Small tables with named rows and columns. After each table, cells are looked up by row and column.

nudupud
|  | mizu | loba | fuvo | rodo | bufola | remur |
|---|---|---|---|---|---|---|
| semuva | -472 | 33 | -71 | -207 | -330 | -462 |
| sen | -435 | 58 | -486 | 98 | 645 | -493 |
| sipi | -293 | 50 | 167 | 212 | 752 | 40 |
| bot | -49 | -539 | 328 | -123 | -391 | 296 |

rodo of sipi: 212
fuvo of semuva: -71
remur of bot: 296
rodo of semuva: -207
mizu of sipi: -293
mizu of sen: -435
loba of sipi: 50
fuvo of sen: -486
remur of semuva: -462
bufola of bot: -391
remur of sen: -493
Which row has the largest fuvo? bot

Table gur
fields: pimafa, mebofep
puse: [56.48, 76.07]
rute: [25.55, 28.97]
toref: [36.26, 44.80]
lerel: [80.61, 74.31]
seruke: [18.87, 34.59]

lerel, pimafa => 80.61
rute, pimafa => 25.55
seruke, pimafa => 18.87
toref, mebofep => 44.80
seruke, mebofep => 34.59
puse, pimafa => 56.48
rute, mebofep => 28.97
puse, mebofep => 76.07
lerel, mebofep => 74.31
toref, pimafa => 36.26

mipita
cols = ninusub, toka, rapu, vud, zot, lugidov
res: [-0.162, 0.374, -0.125, 0.694, 0.222, 0.214]
dabedit: [0.350, 0.675, 0.681, 0.374, 0.228, 0.301]
beron: [-0.203, 0.236, -0.648, 0.058, 0.376, 0.205]
sinin: [0.464, 0.533, -0.023, -0.109, 0.300, 0.127]
pepa: [0.313, 0.643, 0.684, 0.227, 0.511, 0.498]

What is the ninusub of sinin in mipita? 0.464
What is the vud of sinin in mipita? -0.109
What is the zot of sinin in mipita? 0.300
What is the lugidov of sinin in mipita? 0.127
What is the lugidov of res in mipita? 0.214
What is the zot of dabedit in mipita? 0.228
What is the toka of pepa in mipita? 0.643
What is the rapu of sinin in mipita? -0.023
What is the ninusub of res in mipita? -0.162
What is the vud of pepa in mipita? 0.227
What is the zot of pepa in mipita? 0.511
What is the ninusub of pepa in mipita? 0.313
What is the ninusub of beron in mipita? -0.203
Which row has the largest lugidov? pepa

ger:
,zigezu,fopa,manu,nif,fuf,buza,gigefa
fave,0.47,0.31,0.42,0.57,0.41,0.52,0.47
verikod,0.58,0.50,0.56,0.55,0.55,0.48,0.57
sovamo,0.44,0.31,0.45,0.47,0.42,0.62,0.78
kadaneb,0.50,0.15,0.45,0.53,0.36,0.41,0.33
movup,0.42,0.71,0.54,0.33,0.65,0.48,0.42
vimip,0.33,0.29,0.51,0.41,0.65,0.33,0.82
vegebof,0.33,0.58,0.40,0.33,0.53,0.42,0.38
nom,0.48,0.59,0.39,0.37,0.29,0.37,0.19

zigezu of kadaneb: 0.50
gigefa of kadaneb: 0.33
buza of vegebof: 0.42
buza of sovamo: 0.62
nif of kadaneb: 0.53
fuf of vegebof: 0.53
nif of movup: 0.33
manu of kadaneb: 0.45
fopa of vimip: 0.29
zigezu of sovamo: 0.44
zigezu of movup: 0.42
fuf of vimip: 0.65
nif of fave: 0.57
fuf of kadaneb: 0.36
nif of verikod: 0.55

dil:
|  | bas | vib |
|---|---|---|
| rol | 3.53 | 3.35 |
| pasun | 5.37 | 5.72 |
| zem | 4.60 | 4.43 |
| malu | 2.11 | 7.25 |
| daf | 3.29 | 2.70 |
| toza | 4.65 | 4.84 |
| bodug | 8.38 | 3.64 |
| lozut | 8.62 | 3.21 |
| pofeg | 4.09 | 4.16 |
| pav | 3.41 | 4.24 |
| sis | 5.55 | 5.78 |
| lis | 4.99 | 5.11 |
| rulevub | 4.54 | 3.68 |
| pivavi | 4.97 | 4.75 |

daf, vib => 2.70
lis, bas => 4.99
sis, bas => 5.55
lis, vib => 5.11
bodug, bas => 8.38
pofeg, bas => 4.09
pivavi, bas => 4.97

Table nudo
,tevi,suri,gef,basur,fupuro,vipaga,mumu,lupag,doma
vepefu,270,453,543,342,490,636,674,409,512
rulonif,554,612,538,565,606,518,585,559,584
zute,371,473,507,190,412,616,632,522,690
duk,659,657,672,401,697,602,436,860,621
sog,434,742,450,465,594,681,433,747,695
zele,587,549,466,427,537,565,445,730,649
nofufot,597,650,542,449,597,596,405,654,641
rel,597,592,500,533,619,628,390,698,633
tesumab,481,631,521,495,601,555,396,757,578
zil,331,352,483,222,401,637,610,564,678
kad,650,558,598,697,484,664,475,650,564
gerimo,568,502,650,487,723,596,670,582,609

mumu of rulonif: 585
suri of rel: 592
suri of zele: 549
fupuro of sog: 594
lupag of zil: 564
basur of zute: 190
doma of zute: 690
fupuro of tesumab: 601
tevi of vepefu: 270
tevi of gerimo: 568
fupuro of zute: 412
suri of kad: 558
basur of tesumab: 495
mumu of kad: 475
suri of nofufot: 650
gef of sog: 450
tevi of tesumab: 481
lupag of kad: 650

Table temek
|  | pum | bukug | ragen |
|---|---|---|---|
| taduku | 64.2 | 6.4 | 64.2 |
| tafak | 62.4 | 7.3 | 62.4 |
| deg | 76.5 | 6.5 | 76.5 |
| kem | 67.7 | 8.3 | 67.7 |

ragen of taduku = 64.2
ragen of tafak = 62.4
ragen of deg = 76.5
pum of deg = 76.5
pum of taduku = 64.2
bukug of kem = 8.3
ragen of kem = 67.7
pum of tafak = 62.4
bukug of taduku = 6.4

kebit
           bod    duk  tetete    zev    vik  rapuv
gir      29.76  48.00   50.28  45.76  50.99  58.19
dasigon  52.60  57.44   58.80  49.95  43.11  45.84
sofe     51.06  49.56   49.82  52.12  53.96  53.34
govame   62.83  61.09   71.18  52.86  52.95  38.98
batuton  12.67  32.68   44.12  38.20  50.84  58.05
gidopa   54.41  54.37   54.26  50.98  49.97  48.45
gokomob  19.80  25.67   28.23  77.03  78.83  60.51
gab      82.92  74.82   52.77  60.93  53.95  22.05
dimozu   48.03  53.30   52.77  49.78  54.97  56.33
kisoze    9.76  43.01   47.98  35.68  54.67  52.47
luderid  53.13  52.66   53.70  53.71  41.48  42.13
kuvupe   53.00  50.15   50.51  53.44  47.59  47.39

rapuv of gab is 22.05
rapuv of gokomob is 60.51
tetete of govame is 71.18
rapuv of govame is 38.98
zev of luderid is 53.71
zev of gokomob is 77.03
zev of govame is 52.86
vik of gab is 53.95
rapuv of kisoze is 52.47
Which row has the largest duk? gab

nove:
,varib,pelosu,kovu,dob,gam,zul,rebik,pino
kupap,66,66,66,66,67,67,66,68
rugofen,86,62,79,74,68,80,76,52
nobo,85,78,89,55,50,72,65,61
kedel,65,67,70,66,68,68,64,70
sul,89,63,83,77,71,85,75,24
morimep,66,66,66,66,66,66,67,65
riv,66,66,66,66,67,67,66,67
pidupo,67,66,66,65,66,67,65,70
nizama,62,72,74,61,70,71,59,82
zif,70,64,59,69,62,61,72,62
pas,65,67,70,66,67,69,64,70
balil,66,66,66,66,67,67,66,66
bukevu,57,75,90,74,80,96,53,55
ked,67,66,69,67,66,68,66,63

varib of nobo = 85
pelosu of morimep = 66
gam of nobo = 50
pelosu of bukevu = 75
gam of ked = 66
dob of sul = 77
kovu of nizama = 74
dob of pidupo = 65
kovu of bukevu = 90
rebik of morimep = 67
pino of riv = 67
pino of kupap = 68
kovu of pidupo = 66
zul of morimep = 66
dob of morimep = 66
varib of balil = 66
varib of nizama = 62
zul of nobo = 72
kovu of kedel = 70
Row with the largest zul: bukevu

fubipa
fields: lubuz, pofuzi
bemuf: [91, 207]
zodona: [213, 140]
fugamab: [35, 143]
lof: [225, 39]

What is the pofuzi of lof in fubipa? 39
What is the pofuzi of bemuf in fubipa? 207
What is the lubuz of zodona in fubipa? 213
What is the lubuz of fugamab in fubipa? 35
What is the pofuzi of zodona in fubipa? 140
What is the pofuzi of fugamab in fubipa? 143
What is the lubuz of lof in fubipa? 225
What is the lubuz of bemuf in fubipa? 91
Which row has the largest lubuz? lof

sudesa =
         levap  fet  zep  buna  fulofu  leme
num        2.4  6.9  5.3   4.7     4.7   7.4
tekan      3.2  7.1  5.5   4.2     3.9   3.5
dofeg      9.1  5.8  4.6   7.5     5.8   5.7
zepimer    4.7  5.8  7.6   5.7     3.5   2.8
bufu       6.4  7.2  5.6   5.5     5.0   9.3
der        6.0  5.7  2.9   8.7     5.9   5.9

buna of dofeg = 7.5
fet of der = 5.7
fet of num = 6.9
fulofu of dofeg = 5.8
fulofu of tekan = 3.9
levap of dofeg = 9.1
zep of tekan = 5.5
leme of num = 7.4
zep of dofeg = 4.6
fulofu of num = 4.7
leme of der = 5.9
zep of bufu = 5.6
levap of tekan = 3.2
leme of dofeg = 5.7
fulofu of der = 5.9
levap of num = 2.4

